One vector is turned by the same rotation once a tick. Each row is the vector after some number of ticks, and that number follows the row.
The counts run from 0 to 456.
[169 153 155 163 122  90 120  78 175 130 126 135 151 122 134 144  98 136
 125 149 149 101 156 134 157 124 128 156 121 125  90  79 143 116 157 157
 153 175 144 116 103 142 166 101 148  91 122 132 118 120 103 133 156 107
 104 142 174 151 117 180 155  75 138 158 155 181 152 162  85 147 132 106
 148] => 361
[120 178 146 162  73 120 105 116 124 147  97 108 150 133 146 115  78 145
 154 136 155 113 136 126 116 110 123 142 144 110  85  98 137 113 110 161
 133 117 125 106 105 128 127  94 128  71 132 157 132 113 125 174 150 135
 114 144 143 115 119 172 127  48 161 164 133 139 178 163 126 155 145 152
 162] => 237
[159 163 130 151 135 118  96  90 146 126 101 115 145 142 126 108 104 126
 116 156 158 106 133 126 136  93 114 183  97 110  76  83 165 145 162 172
 141 155 149 133  92 143 157 100 163  77 125 114 118 128 116 161 144  84
 107 139 181 142 143 172 156  79 158 144 140 157 151 136  84 126 132 120
 150] => 40
[126 147 131 144 110 122 128  89 107 147  80 115 138 135 116  79 116 116
 115 131 156 108 124 115 142 100  90 168  94 134  79  67 116 160 138 157
 119 136 139 123  85 140 110  87 134  59 138 125 120 115 115 161 124  88
 103 170 174 134 150 159  98  79 133 170 120 136 140 152 115 129 122 117
 161] => 259
[153 148 121 148 130 117 106 101 150 124 102 107 147 150 134 118  97 145
 114 162 152 121 136 117 139  92 101 179  92 120  84  83 162 143 156 166
 140 148 140 133  91 138 176 107 153  56 111 123 129 127 125 163 133  91
 121 148 183 144 142 164 154  73 151 148 140 150 157 145  91 129 128 114
 137] => 43
[147 141 118 157 135 127 104 100 141 138  99 124 142 147 120  98 112 126
 115 158 155 131 139 117 139 110  96 161  83 113  81  92 139 146 147 171
 149 162 140 135  85 140 141  93 157  60 150 118 124 120 128 152 139 106
 101 170 199 142 147 166 151  73 150 147 127 154 166 142  98 126 135 130
 132] => 45
[129 159 118 149  98  86 161  95 134 125  86 131 145 158 141 134  93 143
 125 156 148 122 174 100 153 111 102 126  91 185 123 113 156 137 121 137
 162 170 121 132 112 150 153 102 132  46 135 124 149 127 105 150 131 116
 118 158 187 144 102 146 152  85 137 150 143 155 157 150  90 159 130 106
 116] => 203
[134 182 148 153  69 121  91 104 119 152  96 111 157 125 142 109  84 126
 142 132 153  92 123 129 130  90 138 164 148 110  75  93 135 121 126 162
 134 122 144 107 105 130 106  99 135  95 123 134 122 119 104 169 165 117
 109 130 145 134 116 173 131  62 175 162 136 143 157 143 119 150 156 144
 170] => 239
[163 170 131 166 109  96 113  74 170 136  82 136 141 131 127 138 115 134
 121 150 113 116 142 138 165 137 126 148 106 162  73  99 121 112 138 159
 138 194 145 114  94 152 137  79 149 123 142 130 121 123 119 115 165 141
 105 160 169 152 117 166 126  93 120 173 157 155 147 169 122 159 166  98
 147] => 289
[129 151 133 181  91  71 127  79 153 154 119 159 142 133 125 134 103 158
 147 167 124 115 140 133 146 145 101 130 129 150  98  83 120 121 123 169
 155 158 107  98 105 152 142  93 132 101 144 133 110 105 114 141 149 142
 110 156 167 144 131 175 106  92 128 183 147 151 162 186 148 166 133 102
 130] => 145
[136 157 162 161  95 105 109 100 163 150 110 137 156 126 142 129  89 145
 141 139 147 121 160 136 140 138 130 121 142 117  93 106 100  98 112 157
 158 156 129 115 100 137 118  89 127  81 143 157 138 111 105 148 166 152
 105 157 162 131  99 170 137  56 142 173 141 153 189 168 118 165 138 138
 144] => 225
[164 151 154 173 130  98 118  80 173 140 123 143 143 120 127 130 107 129
 132 147 154 115 154 135 157 139 123 136 118 115  85  85 132 118 150 162
 153 177 142 116  99 150 149  94 153  95 154 138 113 112 111 129 160 120
  92 154 179 142 122 184 150  70 140 153 143 179 160 157  94 143 132 124
 141] => 362
[129 146 113 117  82 120 104  98 136 149  82 127 157 142 125  97 107 134
 125 139 139 102 122 107 131  66 110 165 126 142  77  90 101 144 114 180
 145 148 140 141  86 119  87  93 142  85 125 114 143 114 103 167 154  89
 116 177 165 160 136 141 123  99 153 184 120 124 153 159 118 151 147 127
 137] => 396
[126 198 153 162  97 114 114 101 117 114  46  91 134 144 147 111 100 135
 120 147 140 108 134 126 131 103 119 178 103 137 100  90 164 138 135 150
 117 129 142 125 101 155 141 103 132  77 108 151 144 138 120 174 151  98
 126 121 138 115 125 157 121  62 131 148 143 124 156 143 115 152 133 120
 188] => 104
[145 179 170 167 127 103 127  86 148 126  57 126 136 125 125 123 118 117
 105 136 140 117 152 141 160 150 127 147  92 136  87  94 126 117 137 143
 132 180 150 122  92 161 128  81 133  89 153 155 130 130 115 128 166 134
 107 153 166 119 103 168 133  69 109 155 146 145 157 153  98 154 138 110
 171] => 431
[155 173 123 166 105  83 134  77 150 125  88 132 139 134 127 149  96 146
 117 156 114 105 137 125 165 122 114 159 104 178  81  88 145 122 138 147
 136 184 129 108  98 151 168  93 139  96 114 132 125 127 116 123 144 132
 122 148 168 146 116 150 133 106 117 175 169 143 134 173 110 158 155  79
 145] => 284
[138 183 129 152  67 108  88  95 135 143  57 117 135 147 146 104 107 144
 151 160 128 119 133 126 128 103 130 148 126 147  98 113 148 129 116 177
 143 136 146 129  99 149  89 103 143 138 137 118 138 125 120 165 167 109
 108 124 151 156 129 181 113  76 161 160 133 146 175 139 151 166 169 141
 156] => 312
[109 162 127 134  83 111 163  94 115 137  63 122 141 133 128 107 104 135
 134 113 148 106 147 100 142  89  99 131 107 186 104  93 127 142 107 143
 131 145 121 127 107 131 110  83 118  51 145 143 151 114 114 156 121  98
 118 188 160 126 126 134 115  83 129 176 121 123 141 178 104 163 130 124
 154] => 409
[131 193 161 155 116  94 142  84 132 121  53 138 144 126 122 123 119 106
 105 127 145  94 144 132 158 127 129 146 103 162  93  96 133 132 132 142
 128 183 146 129 100 156 118  79 135  83 154 146 127 136 100 133 170 111
 105 154 153 123 109 154 131  90 116 157 140 136 133 155  86 166 137 103
 176] => 423
[139 177 170 172 114 116 128  87 135 132 101 119 132 119 132 105 104 124
 154 120 172 101 146 132 131 119 120 134 124 126 110  84 169 133 143 165
 140 134 140 110 119 152 134  95 144  78 166 145 120 117 122 155 144  92
  93 146 149 119 141 186 136  52 156 144 115 168 154 158  94 151 127 155
 178] => 26
[119 178 127 157  70 104  96 103 136 130  61 107 133 163 159 110  92 162
 151 170 116 124 133 120 119  99 118 152 125 150 115 105 164 128 109 175
 143 122 126 124 103 152 120 116 135 110 111 132 148 124 128 178 153 110
 133 126 145 140 137 167 113  74 156 162 136 127 184 158 152 175 148 135
 152] => 314
[155 142 107 142 119 117 110 100 150 130 104 104 148 149 132 116  96 141
 111 160 147 124 141 107 143  89 102 181  92 124  79  88 147 138 151 162
 147 157 144 132  90 128 169 105 150  58 107 114 135 121 120 155 125  97
 117 157 193 152 132 158 152  79 152 153 143 158 157 144  93 120 137 110
 128] => 47
[150 178 116 164  98  89 147  75 120 134  84 131 139 131 114 135 109 123
 114 142 134  96 136 116 168 115 110 159  92 183  74  90 147 141 142 138
 125 178 136 106 106 149 149  91 140  85 135 113 112 127 105 124 137 113
 109 152 177 151 121 151 128 105 126 165 154 149 109 159 105 145 156  74
 144] => 277
[141 164 155 155  71 109 108 109 159 142 105 105 157 132 158 136  71 155
 147 136 142 113 153 123 135 110 138 140 148 117  96  94 121  98 112 153
 143 131 132 106 100 132 142  99 123  76 111 157 144 113 111 161 155 143
 117 139 150 128  97 164 136  50 157 175 146 153 178 168 118 159 141 138
 154] => 230
[146 177 164 159 100 110 134  84 144 123 109  97 137 114 150 126  91 140
 147 121 160  88 149 122 140 101 131 153 133 136 110  74 175 126 150 153
 133 128 143 106 124 138 154 105 135  86 123 145 126 121 108 155 138  76
 106 133 139 126 133 179 132  54 158 154 130 169 149 162  85 155 122 135
 182] => 24
[127 164 130 143 118 119 120  90 143 108  67 109 130 152 139  97 108 153
 140 153 138 115 132 114 122  85  95 161 102 147 114  85 173 156 138 185
 141 137 135 144 101 149 142 107 148  79 121 135 147 127 135 172 130  68
 134 160 151 133 168 161 134  77 142 153 117 131 169 162 104 158 122 140
 159] => 180
[132 178 130 145  66 102  90  96 138 136  62 108 139 153 154 105  97 150
 142 167 124 109 135 119 126  88 125 167 129 147 106 103 154 136 120 173
 144 126 143 131 100 150 106 114 139 128 107 117 144 129 109 179 162  95
 126 119 143 157 132 170 112  81 154 167 138 139 170 143 145 165 156 129
 155] => 315
[153 169 131 170 106  98 122  85 175 126  82 122 136 142 141 147  97 158
 129 159 103 128 148 132 159 136 115 142 107 162  87 101 131 103 130 159
 140 177 133 110  93 155 167  92 138 102 121 155 137 124 133 121 146 146
 122 161 164 137 119 155 126  80 115 178 162 142 162 190 133 163 153  97
 143] => 291
[144 181 165 160 120  97 138  86 154 113  63 111 145 133 138 141 102 136
 108 137 131 113 153 126 159 133 126 161 103 146  94  94 145 118 138 136
 126 171 138 120  96 153 158  89 123  76 115 162 138 140 113 140 158 123
 123 142 152 117 101 152 133  71 102 158 155 136 151 167  91 161 132  96
 172] => 429
[159 164 127 168  98 101 116  87 182 129  79 105 130 143 150 147  95 166
 136 155 105 134 151 129 160 131 119 144 115 154  89 104 134  94 131 157
 135 166 143 110  93 144 161  91 134 115 119 151 143 122 135 127 147 146
 122 152 160 144 119 159 124  72 127 175 162 152 174 177 136 163 158 107
 142] => 295
[166 165 117 158  85 128  87 105 148 151 118 120 150 132 134 118  90 135
 150 147 148 114 131 126 134 100 131 146 136 119  63 106 144 114 131 175
 156 149 148 116  97 127 128 101 157 103 148 118 122 110 120 149 151 128
  98 153 178 156 126 180 155  69 185 154 140 171 167 150 117 144 171 149
 136] => 377
[110 141 147 145  93  93 159  77 120 142  82 126 131 137 143  85 117 129
 135 138 163 116 163  99 139 115  92 125 102 164 135  83 139 154 130 144
 147 134 128 125 108 153 111  96 124  70 148 123 139 115 101 165 121  77
  99 153 173 139 133 174  97  70 129 161 113 154 154 160 116 152  98 127
 147] => 336
[135 160 158 156 103  81 119  93 160 146 102 165 165 135 129 133  97 129
 128 152 146 115 163 137 145 137 125 124 122 137  99 108 106 110 118 158
 167 186 126 128  96 141 121  89 131  84 156 140 133 115  94 141 183 145
 107 153 176 139  94 168 149  81 136 165 145 151 176 158 104 168 132 116
 128] => 217
